In the rows, 128 means zero.
Each run below is a few steps of one of 6 hidden systems, one row a step.
path 1, S, 10 rows:
[[141 143 129 167 113 117 132 100 148 150 130 143 166 163 148  83 116 116]
 [119 139 144 125 140  98 134 104 156 151 127 135 196 109 118 111 128 120]
 [100 115 136 129 143 108 145 140 166 145 130 140 154  78 129 158 154 134]
 [ 79  88 125 142 119 126 111 144 156 127 131 125 110 101 139 160 119 141]
 [124  85 140 132 131 148  79 108 143 118 118 109  95 129 136 131 116 145]
 [159 111 163  99 130 144 103 102 105 120 133  93 109 120 113 120 124 130]
 [149 142 137  87 147 139 144 143  86 111 129 113 115 122 100 138 138 129]
 [135 153 108 127 124 140 158 172  97 116 133 138  98 143 128 135 138 122]
 [128 154  95 150 110 131 128 144 117 119 125 144 116 171 141 108 112 114]
 [147 153 120 147 120 121 124  98 135 137 124 143 158 159 142  98 124 114]]
path 2, Q, 10 rows:
[[117 139 129  98 145 103 110  70  93 127 127 139 166 125 124 180 100 127]
 [133 112 142 150 152 149 168 139 110 153 133 171 121 112 114 174 152 157]
 [ 95  94 128 154 102 121 149 155 122 136 154 127 128 128  87 102  85 141]
 [148 107 107 136 155 129 109 132 171 113 114 126 115 137 110  68 134 141]
 [165 144 129  98 112  90 130 118 144 126 141  83 126 117 141 111 148 106]
 [107 153 127  89 143 141 130 129 123 109 101  95 136 133 138 179 144 121]
 [113 145 148 150 101 176 134 154 100 138 127 147 119 125 144 151 145 111]
 [ 98 120 125 149 117 143 104 120 104 117 136 165 142 135 130 101  81 123]
 [162 116 118 142 164 102 121 106 134 135 136 166 126 128 145  97 125 145]
 [141 128 121 112 140  64 151 120 136 153 142 101 133 134 121 149 119 139]]
path 3, R (10 x 18):
[[109 138  89 112 170 120 153 161  80  97 132 174 101 117 150 173 119 144]
 [135 117 113 192  97 135 147 138 110 152 146 156  93 179 146 133 102 142]
 [120 141 107 138 114 124 119  89 125 127 116 125 171 182  90  98  83 124]
 [177 144 136 127 141 119 147 104 154 145 131 141 170 115 104  86 168 122]
 [103 122 127 110 118  88 163 150 156 125 149 111 154  72 135 132 140 118]
 [ 93 116 119 143 151 139 125 167 173 120 106 125 107 123 168 137 144 138]
 [113 121 150 143  95 148  68 118 137 143 121 105 105 148 148 138 115 111]
 [137 138 143  95 153 143  83  83 103 119 111 130 139 130 116 148 122 125]
 [159 116 153 119 142 126 150 117  89 140 150 148 121  98 114 149 141 142]
 [103 107 114 128 137 120 166 160 105 117 145 133 116 123 107 133  99 151]]
path 4, V, 10 rows:
[[ 93 166 100 158 134  76 136 162  89 162 138 175 127 182 141 148  69 121]
 [150 126 100 193 132 114 132  85 152 178 122 191 140 171 117 162 139 149]
 [128  99 153 157  75 124 144  58 161 159 147 118 194 111  96 130 127 130]
 [ 87  78 171 125 155 163 150 118 177 111 112 102 178  80 130 102 137 155]
 [112 101 168 118 143 113 122 204 159 135 144  92  92  82 155  81 137 126]
 [124 129  98  94 158  70  58 163 146 123 120 100  59 136 142 138 112 124]
 [188 147 103 104 117 119  85  86 108 128 126 122  75 145 134 195 160 117]
 [133 142 137  98  87 181 136  68  59 101 128 111 153 137  86 180 121 117]
 [109 123 146 137 133 224 180 146  77  89 122 161 159 118  95  93 126 140]
 [113 137 114 154 137 113 166 203 117 118 153 168 132 126 127  24  96 124]]
path 5, H, 10 rows:
[[143 104 114 150 103  93 165 113 117 149 164 133 128 134 100 133 103 147]
 [120 120 108 124 155 132 152 130 143 119 104 106 140 168  84 121 116 154]
 [144 140 142 137  91 156 138 139 151 133 123  92 135 140 110  93 154 108]
 [ 95 141 122 103 120 135 101 136 134  94 118 114 146 111 138 107 116 103]
 [138 145 127 128 136 124 121 143 137 121 128 136 109 115 190 132 154 116]
 [104 130 133 132 119 108 109 133 104 147 143 139 114 129 148 165 100 123]
 [137 127 134 133 161 137 120 114 118 147 115 154 126 140 112 162 137 145]
 [140 111 142 142 110 137 143 104 122 142 145 138 148 117  93 126 128 135]
 [122 109 120 121 151 129 147 124 141 106 126 126 151 119 111  98 118 145]
 [141 122 124 136 122 115 144 154 149 126 136 104 112 133 140  93 133 128]]
path 6, V:
[[173 174 113  86 144 159  70 117  82 106  97 126 111 175  66 104 129 104]
 [163 189  96  96 126 146 159 124  76  93 134 177 161 109 100 119 163  94]
 [ 91 160  87 139 113 127 208 150  91  95 142 161 165 137 155 137 107 123]
 [108 136 119 200 127 131 174 153 138 156 123 159 134 189 175 114 106 144]
 [126 135 143 182 120  95 101 111 178 195 121 142 161 168 129 100 114 120]
 [122 115 147 129 144 102  99  82 193 160 118 139 180  86 122 143 156 127]
 [ 97  86 164 112 119 125 134 121 156 129 143 100 138  53 146 168 149 135]
 [ 91  73 154 117 134 149 107 156 127 111 131  87  79 104 141 141 105 150]
 [160 109 135 115 141 138  75 146 109 121 130 112  57 139 113  99 115 134]
 [178 151 104  81 144 108  98 108  92 105 131 122 107 137  92 119 126 117]]
path 7, A (10 x 18):
[[119 126 112 179 147 166 141 216 160 114 113 151  76 152 177  57 141 136]
 [118 150 114 127  74  76  26 127 145 145 140 111  95 140 155 114  97  74]
 [142 149 118  93 191 130  76  65 143 114  83 149 140 125 170 195 165 130]
 [128 112 188 142  93 150 170  97  97 175 153 129 150  93 128 214 154 135]
 [ 58  80 137 140 140 180 165 144  98 101 128 147 157 119  70 116  75 168]
 [170  84 120 156 135 118 123 170 131 122 164 157  75 111 110  27 114 145]
 [154 144  93  72 141  35  79 122 153 118 132  71 112 142 117  95 104 108]
 [175 178 114  95 160 122 143 118 155 135  86  87 118 160 150 195 204 123]
 [101 164 150 145  51 196 167 120  98 144 121 110 162 145 112 200 153  97]
 [ 79 120 130 168 115 216 147 130  81  84 127 202 166 122 133  82  96 130]]
path 8, H, 10 rows:
[[100 119 175 122 127 161 156 145  97 142 135 126 133  97 130 180 140 135]
 [108  88 149 145 150 173 121 146 112 121 134 173 119  91 103 111 121 150]
 [165  88 116 147 135 116 108 115 131 119 152 152 100 118 120  70 111 145]
 [163 131  93 105 135  70 127 111 121 118 141  96 107 162 119 113  99 135]
 [144 172 106 104 118 122 161 139 115 130 112  86 124 173 106 166 144 117]
 [ 93 160 129 135  91 191 146 143 118 118 108 127 156 136 108 151 150 103]
 [ 99 126 142 157 121 185 112 123 141 108 116 171 163 104 161  89 135 115]
 [132 114 144 148 147  88 102 122 142 139 150 157 134 109 192  76 100 124]
 [141 133 123 111 170  38 110 141 134 168 141 120 106 139 142 147 109 135]
 [136 138 116 114 125 103 134 132 133 167 123 104 108 142  71 212 154 136]]
path 9, S:
[[119 141 139 127 132 151 159 171 125 126 110  82 123 176 120 100 117 131]
 [139 170 130 126 128 141 107 167 141 130 115 131 128 136 132  78 153  92]
 [132 164 101 113 110 104 108 117 123 111 140 155 144 106 153 122 136  91]
 [117 136 112 134 131 112 143  90 120 125 130 151 154 130 170 173 121 131]
 [102 113 160 159 131 139 142 119 122 162 127 138 150 143 131 154 106 146]
 [112 104 151 145 145 142 110 142 143 151 123 146 137 119  84 103 121 139]
 [145  99 118 122 134 111 115 136 152 120 144 132 110  90 103  99 140 134]
 [137 115 104 102 126  94 130 121 140 104 136  90 104 120 139 142 126 134]
 [128 140 135 116 122 137 130 124 126 128 113  82 111 157 149 165 135 126]
 [118 151 154 126 110 178 114 134 103 130 113 118 134 143 119 134 133 109]]
path 10, Q, 10 rows:
[[ 90 167 127 130 114  70 124 106 129 176 128 130 177 148 136 193 106 109]
 [ 91 102 134 170 132 160 122 111 167 159 108 169 148 113 109 191 156 149]
 [104  61 171 164  86 147 132 114 140 140 165 131 143  76 116 102 108 141]
 [126  73 153 104 189 125 105 128 141 102 126 114 118 100 123  70  99 162]
 [177 133 141  89 157  76 115 169 122 142 147  92  69 116 140 111 143 125]
 [121 159  87  84 111 109 100 145 113 113 115  81  85 156 103 190 126 110]
 [145 149 105 146  73 204 124 109 106 108 113 136 105 152 111 171 167 110]
 [123 133 140 141  88 188 153  87  74  97 142 155 178 131 120  94 101 116]
 [136 139 136 134 198 125 166 136 107 117 128 189 174 126 146  62 111 145]
 [129 152 108 136 166  28 159 178 152 168 146 143 133 137 153 109 115 129]]
path 11, A, 10 rows:
[[152  67 187 193 130 224 108 160 138 152 126 160  72 119 125  77 155 156]
 [105 110 143  75 103  92  37 120 104 110 161 112 130  71  70  76  73  93]
 [189 130  96  64 220  95 138 132 126  81 120 132  87  92 155 143 174 154]
 [149 145 134 112  74  93 177 136  93 163 155  53  94 162 116 210 130 122]
 [105 155 101 139 135 212 147 125  98 102  76 137 147 208  74 142 120 141]
 [172 150 137 181  77 160 135 126 100 144 163 198 144 121 120  52 141  93]
 [ 93 148 104 104 154  55 128 120 132 103 144 152 193 106 159  75  74 111]
 [141 127 123 149 185  64 157 166 185 164 122 126 100 136 203 144 154 151]
 [ 79 127 129 144  84 116  87 130 180 176 104  71 119 165 107 200 126 119]
 [123 110 128 147 118 231  86  83 153 102  86 156 137 116 101 152 176 132]]
path 12, R:
[[ 80 153 136  97  80 135 148 163  48  97 173 149 160  76 103 109  88  87]
 [140 148  73 151 194 115 138 176 127 104 125 220 106 132 168  80 130 139]
 [135 136 101 177  65  47 114 122 148 177 165 121 109 174 168 124  89 106]
 [117 162 100 120 161 105 123  69 174 141  75 111 189 189 110 171 130 136]
 [149 110 185 154  96 170 156  90 164 174 131 126 176  84  99 152 196 126]
 [ 52  77 151  99 139 155 134 144 136  81 136 127 167  38 112 114 110 138]
 [139  84 149 139 179 135  87 185 147 117 133 141  55 105 178  61 125 146]
 [136 143 118  95 115  60  55 141 107 142 140  69  59 173 144 141  77 107]
 [179 179  98  97 157 129 123  91 104 140  87 115 108 193 102 217 164 132]
 [138 126 142 147  59 190 204  87  81 133 149 138 161 115  84 195 159 129]]

Which system made each run below?
path 13:
[[131 165 147 138  84  26 107 141 113 222 180 149 128 108 126 187 126  85]
 [ 73 114  57 136 173 114 138 100 169 121  87 172 153 138  91 229 133 171]]
 -> R
path 14:
[[169 129 112 117 127  59  91 190 168 162 152 118  38  88 145 159 183 112]
 [108 142  59 103  59 115  64  85 124  97 115  78  87 165 115 217 108 102]]
 -> S
path 15, 2 rows:
[[103 139  70  84  93  92 121  88 115  86 141 121 160 101  82 166 108 110]
 [136 110 123 153 147 168 192 103 142 115 109 129 129 143 177 177 162 168]]
 -> S
path 16, 2 rows:
[[106 128 178 126 113 138 106 135 207 114 121  87 179  73 207  36 154  89]
 [ 77 147 173  82 194  71  69 183 147 138 114 107 118  84 223 134 121 104]]
 -> V
path 17:
[[134  86 140 137 139 120 137  99 167 122 125  86 149 145 118  72 101 154]
 [147 129 167  93 159 105 133 146 160 140 123  76 140 102 125 101 156 125]]
 -> S
path 18 (2 x 18):
[[ 91 170  99 153 149 175 106 152 122 140  74 168 134 202  83 159 124 129]
 [148 145 114 183  63 150 118 114 137 146 153 203 154 104 113  94 158  93]]
 -> V
path 19:
[[146  95  57 171  83 135 153 130 144 102 151 162  80 119 111 135 148 144]
 [152  99 112 139  94 140 167  78 139  94 133  75 142 169 129  87 101 148]]
 -> Q
path 20, 2 rows:
[[133 156 106 132 192  55 102 115 186 183 112 203 192 110  71 124 149 128]
 [116  86 100 165  71  71 156 104 200 167 166 139 141  66 108 192 166 134]]
 -> S
path 21, 2 rows:
[[138 153 106 148 161 121 156 194 119 142 121 146  90 175 139 106 128 137]
 [122 158 101 152  83 118  84 136 132 160 124 140 120 169  87 132 114  97]]
 -> H
path 22 (2 x 18):
[[193  93 116 142 164 112 142  30 141 129 122 123 135 170 148 140 122 178]
 [130 123 193 117 112 115 184 130 117 178 142  56 165 141  79 131 116 135]]
 -> S
path 23 (2 x 18):
[[108 151 163 163  67 155 115 101 111 146 122  87 137 196 212 138  93 100]
 [109 149 194 141 175 174  64 115 117 172  87 170 170 149 119 117 119 119]]
 -> V
path 24, 2 rows:
[[132 132 155 161 144 129 117 111 169 149 117 153 153 122 209 112 152 121]
 [ 98 118 168 124 144  63 108 131 131 175 151 126 146 104 153 138  92 124]]
 -> H
path 25:
[[163 133 137 139 132 186 107 100 126 134  99 133 104 155 120 164 169 135]
 [126 135 158 121  84 150 142 110  73 130 157 134 162 107  96 121 108 108]]
 -> Q
path 26, 2 rows:
[[126 176 117  92 136 101 115 112 121 116 125 139 162 107 156 142 141  92]
 [121 133 137 148 141 117 150 132 132 154 134 165 135 106 172 177 154 134]]
 -> R
path 27, 2 rows:
[[174 158 128 120 123 159 106 104 107  89 145 204 161  64 152  55 167  85]
 [117 134  99 103 154  50 178 111  82 102 174 168 161  87 179 142  85 136]]
 -> S
path 28 (2 x 18):
[[123  95 182 127 146 127 132 105 180 134 129 103 180  81 150  75 138 135]
 [ 97 113 163  78 170  87 113 160 145 130 136 105 133  53 139 138 136 126]]
 -> S
